Each row has a hidden score. How much does it go up from the first row of each pair to the second? 15 means little or no change, 30 a big rise and 0 a big fall. The score is a weighted sum of the row's numbers plus the product of two more (or one squared), each taken from its middle value.
[-12  -2  34 -15  -6 -27 -16  24  28  26 -14 -16  19]
[-9  7 26 12 -5 -3 10 29 68 30  2 -5 -5] 11
[  2  -5 -17   6   3 -10 -24 -12  -1 -29   2 -27 -17]
[-11  25  48   4  -2 -22  23  44  65  31  17 -11 -17] 6
[ 23 -11 -43  26 -35  13   7 -38 -13 -18  -9   1 -15]
[-45  -9 -30 -23 -23 -19   1 -17  15  14 -12 -21   1] 13
[-33  16  -9 -24   6  -4 -35  -3 -20 -37  10 -30   3]
[-19 -24   3  -6 -20 -21 -51 -32 -20  15   4 -34  -7] 14
[101  20 -45  84  16  89  68 -17 -15 -46 -20 -10 -12]
[-11  -2 -49 -20  10 -10  -3 -22  14 -17 -21 -11  16] 9
[-30 -17  87 -23 -26 -21  21  27  37  53   8 -20  -6]
[  9 -19 -54  38  -5  46  -4 -27 -17 -18 -35  36 -13] 16
[ 38  19 -12  59  -6  48  71 -38   7 -25 -46  -5 -28]
[-12 -12  74 -11 -22 -23 -24  10   4  37   0 -42 -23] 15
[-10  -2  12   2  -4   4  10  33   8 -13 -11  19  47]
[ -3  22 -19 -18  31  -2 -21   8  10 -24 -21  19  25] 19
[-30 -39  -3 -23   3 -18 -25   0 -10  44  15 -26 -23]
[ 45 -27 -27  11  19  48  30 -12 -49 -24 -18  61  43] 19
[-20 -15  24 -32 -25  -6 -47 -15 -22  -8  42 -26 -28]
[ 65  61 -11 -27 101  26  27  40   9 -36 -25  58  77] 17
[  5  15 -23  -2   1  -1 -23  -3 -19  11  38  -4   7]
[ 37  32 -32  17  21  38  54  12 -13 -21 -14  56  25] 13
[  1 -35   3 -17 -30 -20 -18  -7  -4 -14  31 -40  -3]
[ -38    6   22  -23  -26 -127  -10    3    1    2   24  -30  -14] 7
[ 18  38  10  -2  28  -9   4  14  71  -2 -11  -7 -13]
[-28 -15  -3   7 -40 -13  -8  -8 -42  28  36 -38 -25] 13
[ 34  10 -26  80 -46  59  38 -34 -42 -38 -32  10 -15]
[  9  16 -37  38  -1  25  10 -24 -18 -39 -32  31  -1] 14
[  8  -8 -54  39   4  55   4  -3 -15 -37 -16   3   8]
[ 37  29 -52  31  36  23  35   2  -5 -59  -4  -3  -8] 20
[-16  -1  28  14  -8 -21 -23  28  37  43 -14 -33  -7]
[-10 -15  -6 -26 -29 -45 -11  -8  -6  41  11 -35 -15] 20
[ 17  34   9 -32  -1  12  -2   7  46 -30   9 -24 -11]
[-37  -7  49  -5 -13 -34  -6   6  -6  48   6  -3 -27] 2
[-12 -30  24 -24  -3   2   1  17  21  82 -13 -15 -21]
[-26 -35  15 -15 -48   5 -17  12  -8   1  62  -8  -7] 18
[ 30  10 -21  30  19  71  35  -8 -32 -50 -22  36  27]
[ -5 -35 -47  59 -20  17  -7 -15   1 -19 -39 -16 -74] 11
[-35 -12 109 -42 -31   6 -39   8   8   5   0  -5 -27]
[-17  -9  23 -16  45   3  -6  36  -3  16   9 -19  24] 12
[ 68  12 -32  17  30  15  64  12  -5 -44 -13  28  33]
[ 63  -7 -22  70 -12  51  64 -23 -25 -19 -35   7  20] 12
[ 10 -22 -61 104 -23  48  10  -7 -25 -39 -31   6  -5]
[ 11  10 -19   4  55   8  15  38 -13 -11 -16   9  58] 10
[-15 -19  26  -5  -4 -26 -32  44   2  27 -30 -11 -22]
[-44 -46  11 -11 -52 -15 -35 -16 -17  48   5 -30 -37] 12
[-22 -52  27  -8   2 -39 -47 -20  -6  33  35 -31 -33]
[ 64  70  23  14  46   8  60  22  19 -12  -9  37  43] 19
[ -7 -34  -5 -22  -9 -92 -18  -5 -14  16  58  -6 -32]
[-33 -54 -12 -41 -10 -17 -12  -2 -26 -25  24 -22   7] 19
[-23 -27  84 -22 -43 -27   4   1 -16  -1 -16 -19 -21]
[-55 -23  -3 -13 -43 -16  -5 -21 -16  58  15 -18 -11] 8
[ 17  46 -12 -17  24   2  29   9   9 -26 -55  14  15]
[ 55  -4 -38  53  10  85  70   2 -13 -42 -24  25 -21] 16
[-39  16   9 -17 -21 -29 -17 -44  10  -6  38 -36 -18]
[  3   6  26 -28  -5   0  -3  16  43  -2  11   4 -23] 17
[  -7  -22   22  -12  -31  -19  -19  -31 -127   83   25  -33  -19]
[ 12  12 -46  -6  57  -1  36  -2 -17  -7  -9  75 102] 6
[ 34  40 -10  18  47  -2  -3  -1  27 -44  -5  15  12]
[  8  14  42 -15  12   8   2  47  14   3 -15   2 -24] 12
[ 42 -48 -40  69  -7  64  10 -35 -30 -29 -28  -1  -4]
[ -6  19 -21  11  16 -22   4  10   7 -33  16  13  -3] 11
[ 68  17 -14  22  19  70  64   2 -29 -37 -14  62   0]
[ 18 -29 -39  68 -20  39  18 -14 -28 -14 -43 -10 -22] 14
[-48  -9 -16 -29 -23 -19 -40 -18   3  32  45 -22   4]
[-29 -43  17 -27 -18 -13 -22 -24 -16  91   4 -26 -45] 18
[ 33  20 -34  32  32  11  32  -6 -17 -10 -17  38  13]
[-29 -18  56 -36 -26  -1 -15   8 -39  26 -22 -15 -13] 17
[-23 -22  94 -23 -10 -19 -24  20  34  53   1 -21 -22]
[-14  14  12   3  44   2  -1  44  18  -6 -12  -5  31] 14
[  2  17  -4  -6   2 -31 -32  12   6 -36   4   5  16]
[ 84   3 -25  31  60  57  46  11 -13 -23 -15  70  -7] 13
[-18 -33   5   4 -41  -5 -18 -25  16  73  -5 -26 -20]
[-53 -17 -13 -20  -6 -10 -23 -44 -10   9  16 -33   2] 15
[-42  11 -12 -21 -17 -11 -29 -19  -1  27   4 -25 -26]
[ 11  13  11 -12  45  -8  35  92  24  18 -15   7  33] 13
[-23  -4  23 -12 -15 -39 -10 -15  -6  25 -15 -31 -23]
[-18 -10  25 -17  33  -3   2  86  26   6   7  29  53] 10
[ 91  36 -13  22  36  16  77  -9  -9 -21 -34  39  22]
[  6  36 -20  18  66  18  -2  24  17  -9 -27  24  80] 2
[ 26 -16 -24  54  -8  78  15 -12 -47 -22 -26   1 -23]
[ -3   6 -15 -13  -8 -28   6  -6   2  -5   9   8   1] 12
[ 52   9 -26  46   9  56  62 -15 -12  -6 -37  26  31]
[-21 -19  32 -23 -24 -18 -12 -36  -8  26  22 -25 -46] 12
[ 56  54 -13  -1  63   6  25  29  18 -37 -27  42  43]
[ 95  61  -5  52  39  28  75  32   4 -17 -32  42  25] 13
[-11  11 -24   3   5 -26 -31 -16  23 -25  -9  -6  -7]
[-26  -5 -12  -7 -41 -40 -41 -38   0 -11  60 -37 -56] 14
[-38 -21  13  -8  14 -33 -12  32  36  24 -20 -21 -28]
[ 35 -56 -41  71 -12  86  27  -5 -44 -30 -17  27 -24] 20
[  8 110 -20   1  22  -8 -17  -7  19 -19 -11 -10 -16]
[-40   4 -16 -30 -11 -33 -34 -18 -17 -13  71 -17 -14] 14
[ 33  17 -21  13 -11  84  49   7 -22 -25 -55  14  20]
[-10 -13  53 -36   9 -25  -2  70  10  35 -20 -19  -7] 12
[ -2 -11  43 -36  -4  -7 -17  44  -6  17 -12 -25  -1]
[  3  23 -32 -18  28  -5  15  15  -9   0 -11  58  40] 7
[-30 -15  75   6  -8 -32 -25  16   9  32  14 -14  -3]
[-28 -31 103  13 -29  -4   7  24   1  29 -15  -2 -33] 10
[ 12 -24  73 -44   2   9   1  35   1  10 -16   2 -23]
[-13 -16  56 -11 -18 -15 -15   6  46  58   8 -22 -17] 7
[-22 -51   6 -11 -19 -27 -17 -11 -16  15  46 -13 -25]
[   8  -40    3  -38   13  -26 -127   -8   -9   18    1  -29  -10] 27
[-11   1 -20 -20 -17 -22 -18  -3   5 -11  49  -8   0]
[-33  -5 -21  12  11 -12 -10 -18 -33  -4  26 -18 -23] 10
[ 48 -11 -33  50   0  60  34 -19 -16 -32 -52  39  -6]
[ 45  12  -9 -20  55   6  21   7  -4 -30 -15  38  51] 20
[ 23  43  25  -2   3 -13  -2  19  79  19 -19 -10 -17]
[ -7  -3   6  15  12 -14 -18  63  54  33  -6   6 -21] 14
[ 25  -2 -18  -6  46   5  23   4 -19 -42 -16  75  62]
[  9 -22 -42  32 -20  66   9 -37  -9 -22 -21  -1  -3] 15
[ 34  95 -19  -7  47  11  40   7  18 -42 -27  31  18]
[-24 -19  18  -8 -33  -1 -49 -16 -14  44  44 -30 -26] 13
[-41 -26   3 -12 -32 -23 -24 -20  12 -17  44 -27 -16]
[ 34  16 -31  14  68  34  50  19  -6 -12 -34  81  69] 11
[ -1 -21  36   0 -22  -9   3  -3  26   8  11 -49 -23]
[ 50   2 -56  75  10 113  29 -20 -37 -20 -31  24  -7] 12
[-14  42 -21  18 -18  -2   0  24  22 -26  -5 -25   6]
[ 23  77 -10  16  25   4  42  13  14 -44 -18  32  42] 17
[  0  39 -24  -3   5 -26   7 -14  11 -17 127  -8  -3]
[-26  17  54  14   8 -10  -5  51  25  21   3  13  -5] 8
[ 18  71  -4  29  32 -13  26  -9  30 -17 -45  20  31]
[-34 -17  30   5 -33  -1 -37 -14  -6   0   4 -40 -21] 18
[  8   1   9   8  15  -2  17  33  66   6 -25   1   2]
[-10  -4  -6 -14 -38 -22 -27 -28  -6   2  50 -29 -42] 17
[ -18  -27   10    6  -41   -2  -37  -24   -8   -5    6 -127   -9]
[ -2 -31  60 -14 -23 -20  -9 -29  18  13  13 -35 -25] 7
[ 12  27 -30 -32  80 -24  21  16 -13   6 -21  21  53]
[ 80  40 -24   8   8  60  59 -10 -14 -19 -20  67  22] 22
[-31  -2 -21 -15  -4 -17 -19   7  -9  20  19  14  -6]
[  0   7  -8 -38   2  -7 -17  11  18 -30   6 -21   7] 26
[-26 -26 -19 -24 -24  -7 -29  -8  -3  31  15 -21 -20]
[-14  20  -2 -15  12   6 -18  11  25 -21   4   0  51] 15
[ 14  15  38   5  50  -7  17  71  29 -26  -5  35  35]
[-38  51 -10 -20  19 -10   3  30   0 -10  -1  -4 -11] 7
[-19 -21   2 -11  20 -16 -19   4 -11  -8  -9 -56  10]
[ 58  59   4  26  33  12  38 -13   7  -3 -22  25   6] 13
[ 4 -2 40 -3 19  1  0 77 23 -4 10 22 94]
[-19  24 -10 -11   9  -1  -8  11 -13  -9   7 -23  -7] 18
[ 62  10  12  -7  88  35  41  35 -26  -3 -32  68  80]
[-24 -12  10 -13 -18 -27  11 -31   7  51   3  -2   0] 9
[ -1 -21  23  -6 -26  -5 -30 -16  -1  33  26 -19  -2]
[ 51  28  -3   9  28  35  59 -18  -1 -38 -28  50  52] 16
[ 13 -19 -15  25  15  35  16  15  -7 -28 -10  11   6]
[ 56   1   2  33  28  40  30   2 -14 -24 -23  64  24] 16
[ -4  15  24   6 -27 -25 -30 -15  10  95   1 -33 -16]
[ 79  64 -16  74  51  12  53  12  -1 -42 -28  19  16] 26
[ 30  26  18  -8  31  -9  14  31  32   5 -13 -17   9]
[ 16  36  -2   4  54  -3   9  26  -4 -19  -3  41  44] 13
[-19 -17  24  -7  16   4  -9  31  43  60 -16 -10 -32]
[ -1  -6  -8  38  46  11  20   3   0 -19 -24  78  68] 14
[ 44  27  -1  28  27  24  25 -26  -9 -27 -41  11  31]
[-27 -30   9 -24 -19 -24  -9 -23 -13  30  31 -19 -33] 11
[ -4  66 -21 -17   9   4  33 -28  27 -35 -10   0 -26]
[-19  -8   9 -34 -15  -9 -22 -11  24  57  -4 -22 -24] 16
[-23 -27  24 -14 -30 -24  -9 -21 127  17  29 -26 -20]
[-21  23  -4 -13 -11 -36 -33 -12  17 -28  -5 -31 -11] 23
[ 69   0 -43  71   0  58  57 -11   4 -39 -21  46  -3]
[ -5  -1  -1 -29 -41 -24 -30  -9 -52 -27  72 -17 -21] 23
[ 14  31 -12  68 -20  28 -13 -15 -21 -47 -17   4 -31]
[-22  17  -4 -12 -41 -41 -11   6  16 -17  15 -31 -12] 15
[ -6  -7  26 -32 -10  -8 -10 -30  43  36 -16 -17 -31]
[-29 -30   7  -9 -37 -26 -24 -25 -18  90 -10 -25 -11] 13
[ 17  -4 -21 104  -2  66  25 -36 -24 -52 -58  14 -30]
[-21 -26  17 -22 -33 -21 -35  40 -33  62 -16  -9 -50] 18
[  9  39 -10  -8  19 -11 -16   4  20 -24 -10   0  17]
[  9 -11  88 -28  24 -32  24  48  10 -23 -11 -21  -6] 19
[-11 -47 -31  14 -19  41   7 -24 -54  -5 -43  13 -36]
[-16   9  35  -4 -30   3 -27  16  40   7  -3  10 -18] 10
[  1   8  -9 -11  17 -15   1  18  -7 -13 -18  19   9]
[  7  -5 -21  82  -7  46  12 -29 -31 -44 -13   4  -9] 13
[-22 -18   6 -27 -37 -32 -29   7  12  82  13 -25 -46]
[ 14  19 -13 -22  42   3 -16  -3  39 -22   1   5  23] 22
[-30 -27   1   1 -17 -30  -5 -15 -44  11  57 -28 -12]
[ 85  24 -19  24  35  33  58  -7 -22 -23 -18  51  16] 22
[ -7   5  14  -5  20 -14 -31  39  39  46 -20 -14  13]
[14 28 32 16 52 14 -2 33 55 -1 17 -1 12] 21
[ 44  -1 -20  46 -11  91  18 -40 -22 -49 -25  29 -15]
[  4   4  -6 -21 -21  -7 -36 -20 -19   3   9  -4 -15] 17
[ 33  42 -13 -17  50  -4  26  -2  -2 -26 -23  41  46]
[  1 -16 -39  14  -3  20 -13 -36 -38 -45 -44  -1   5] 17
[-22  21   8 -33  67  -1  -6  10   5  -5 -29  28 105]
[-37 -11 -12 -29  -1 -19 -29   4  -1 -15  12  -2 -28] 26
[ 25  -7 -26   5  69  26   8 -15 -23 -22 -28  36  68]
[ 20  67  -1  -4  47   5   2 -14  45 -22   3  -5  19] 19
[  7  59 -13  17  29  15  -3  -1   5 -15 -17  29  16]
[  7  28 -34  10  14  14  37   9   3 -20  -9   2  17] 14
[  7 -45 -45  73  24  71   2 -25 -26 -14 -32 -27 -17]
[-32 -32 -28 -24 -46 -34 -16 -49 -18 -23  42 -17   6] 16
[-22 -19  -6 -27  -7 -34 -22  -8  -6 -17  16  -5  -3]
[  5  59  -6 -25  13  10  15  13  20 -26  -8  16  27] 14
[ 13  -7 -34  44  -4  59  15 -17 -30 -40 -30 -14 -13]
[ 95  25 -32  34  21  64 126 -17 -13 -15 -34  26  17] 22
[-47 -11 -31 -16 -22 -13 -24 -32 -38 -15  -9 -25 -14]
[ 56  86 -35  16  26 -17  28  12  25 -36 -22  12  22] 19
[  0  45   6 -29  40 -15  14  26  27  -6  -3  19  16]
[ 30  17 -27  69  28  48  51 -32 -24 -33 -33   6  19] 14
[-14  -6  23  -4 -20 -21 -10  -2  32  78  -4 -34 -21]
[ 16  61 -24   6  54  -1 -11  29  17 -19 -13  45  78] 21
[-18 -22 -32 -17 -11  -5 -26 -15 -12   1  35 -32 -40]
[-15 -36  -2 -29 -51 -42  -3   2  19  20 -20 -21 -42] 17
[-19 -34  13 -13 -11  -8 -30  24  42  60   9  -5  -4]
[-14 -29  14 -25  -7 -11 -28  -8   6  11  69 -13 -22] 21
[ -8 -12 -14  -6  10 -11 -38 -13  -9   5  20 -13  12]
[-14 -21   5 -22 -26 -22  -6 -28 -14 -17  43  -9 -25] 15
[  4 -25  18 -20 -24 -10   7  23  45  32   5 -26   4]
[-56 -31  11 -14 -14 -12 -36 -25 -20  16  63 -26 -41] 9
[ -6 -28   4 -16 -11 -19 -13  12  20  37 -25 -32 -11]
[  8 -35 -35  41 -52  37  34 -19 -37 -33 -37  32 -35] 9
[-39 -23  41  -7   0 -12 -29   6 -15  27 -23 -19 -20]
[-16  49 -34 -35 -15  -1   1   4  17 -11   5 -22   4] 18
[ 36  -8 -33  62   2  51  20 -40 -20 -42 -24   5 -13]
[-36 -41 -11  -3   7 -19  -4  -3   3 -16   6 -10  18] 11
[-23 -30  -3 -11  14 -17 -38  -9  -9 -13   9 -10 -22]
[-19  -8 -15  -8  -4 -21 -31   4   5 -24  37 -18 -31] 16
[ 15   5 -39   2  35   0   8  -5 -10 -20 -45  48  64]
[  6  12  40   7   9  -8 -11  16  58  31 -17 -19 -15] 15
[-38  30 -28 -42 -13  -8  -5  -9  -4 -14  31 -41  -8]
[ 32  -5 -42  78  16  49   1 -27 -20 -51  -8   0   3] 18
[-42 -33  21 -21 -40 -12 -35  -7   4  74   1 -31 -38]
[ -7 -48 -17  27 -19  47  17 -21 -42 -25 -38   8 -11] 22
[-23  28   4 -23  32 -14  -9   3  19 -25 -23  17  58]
[ 47  33 -27   8  11   6  -6 -33  28 -20 -16  13  20] 21
[-12 -28 -27  75  10  53  32 -40  -1  -7 -18 -25  -8]
[ -6 -16  38 -17 -25 -26  -6   8 -12  32  -8  -9  -8] 19
[-15 -14   2  -8 -11  -9 -18 -22  22  10  26 -29  -3]
[ 21   5  -8   6  70  -6  21  52   3  -2 -20  36  96] 4
[-57 -12 -34 -53 -20 -23 -20 -24  -5   2  -4 -25 -29]
[ 15 -24 -29  92 -12  17   2 -33  -5 -17 -23 -25 -12] 11
[-33 -27  36 -33 -32 -27  -1   3  12  22   5 -19 -33]
[ 61  83 -24  -2  34  20  43  31   6 -15 -18  38  13] 20
[-55  -7 -11 -16 -28 -21 -25 -43  10   9   1 -25 -28]
[ 24   6 -20  55  -3  40  59   5 -17 -16 -46  35  -5] 17
[-23 -44   0 -10 -40 -12 -19 -26   1  42  -9 -13 -38]
[ 52  22 -35  60  29  68  63   0   1 -40 -12  21   1] 19
[-11 -13  39 -19  13 -23 -18  -4  38   3   4 -28 -40]
[ -1  34  12  33 -13 -12   1  -2  74   0 -24  -3  -3] 10
[ -7  31  15  27  27  -3  -2  66  -1   9 -26 -16  47]
[-20 -29  57 -35 -29 -24 -17  11   3  33 -16 -30 -33] 25
[-20 -33   2 -17 -32 -26 -19 -10 -10   7  56 -32  -6]
[-27 -28  -3 -28 -26 -18 -10  -9 -10  20  15 -14  -5] 13
[106  21 -25  21  12  57  97  20  11 -24 -27  25   5]
[109  39  27  27  18  32  63   8   9   2   4  15  -2] 11
[ 14  76  -7   8  37  13  25  -2  23  -9 -11  -2  15]
[ 41  24 -13   5  56   3  10  17  28   6  -5  31  56] 17
[  2  -5 -60 118  -3  42  21 -41 -35 -23 -30 -12 -17]
[-35 -21   1 -42 -44 -25 -38  -6 -19  47 -16 -10 -44] 19
[ 45 -12 -38  -4  34  35  42   9 -13 -22 -37  59  27]
[-27 -20 -14 -23  22   5 -28 -21  14   6  45 -31   1] 10
[ 26  -1   7  12   3   2 -13  50  50  34  -5   2   1]
[ 52  95   0  -2  33  20  25  31  31 -19 -22  25  12] 19
[ -9  -6  36  -9 -13 -10 -31   8 -21  61 -25 -25   1]
[  7   2 108 -10 -25  -3 -29  15   0 -16 -14  -7  -8] 21
[-23 -26  64 -22 -16 -27 -17 -28  14  15  12 -21 -10]
[ 48  33 -46  12  84  24  54  19   4  -6 -27  87  49] 14
[-18 -16   6 -27 -37 -32 -28 -14 -21  18  53 -57 -21]
[ 19 -13 -36  30  29  44   8  -4 -43 -28 -30  47  34] 11
[ 23  32 -24   4  47   9  31  16  33  -7 -23  26  47]
[ 84  10  -3  22  44  69  88   3 -17 -44 -14  35   5] 25
[ -6  13  30  14  29  -4  26  34  73   8 -17  13  14]
[-25 -27  65 -40 -21  -5 -37 -12 -17   5   6 -14   8] 22
[ -9  61  -2  -3 -12 -14   2 -18  34 -16   2 -11 -27]
[ 28  71 -24   3  33  19  17   8  40   8  22  11  43] 18
[ 57 -27 -19  59  40  48  50 -30  11 -37 127  14  21]
[  3   0   3 -17  -9 -25   1  -3   2 -24  42 127   3] 4
[ -7  81  -7   8  36 -24   1  -5  21 -30 -12  33  23]
[ 47  38  -3  -7  71  11  18  40 -12 -40 -11  84  86] 25
[-19  -5  13 -14 -34   7 -11  -4  46   9 -19   0  12]
[ -4 -23 -31  24 -11  63   3 -48 -26 -37 -35   3 -17] 19
[-16  -7 -10  24 -32  15  -4 -39 -24  -3 -16   5 -23]
[  9 -38 -49   5 -16  28  10 -51 -10 -41 -22  17   2] 24
[ 12  11 -33   5  17  13  17   9  -9 -42 -33  17  27]
[ 23  69 -21  12  29  12  25  12  23 -30  -3  -5  40] 13
[-19 -21   2 -19 -23 -21   0 -13 -17   0  39  -9 -10]
[ 25 -18  53 -43 -15  -9   6  16  51  -3  -9 -25 -19] 21
[-39 -43  -9 -18 -39 -24 -31  -9 -15  23  -3 -22 -33]
[ 39  10 -20 -19   1   6   1  20 -14 -13   3  37  29] 21
[  5   8 -22 -18  20 -17  -7 -19   4 -26   1   8  -4]
[ 27  34 -41  23 -16  56  37   7 -26 -19  -4  44  16] 13
[-39 -24 -14 -28 -40 -35 -17 -15  -9  16  44 -44 -56]
[ -1 -51 -16 -30 -60 -13 -17 -10   8  70 -21 -31 -54] 21
[  2  34  28   0 -10 -12   4   2  35  41 -21 -32  -1]
[-24 -10  49 -27 -47 -12 -26 -20  17  39   5 -25 -30] 13
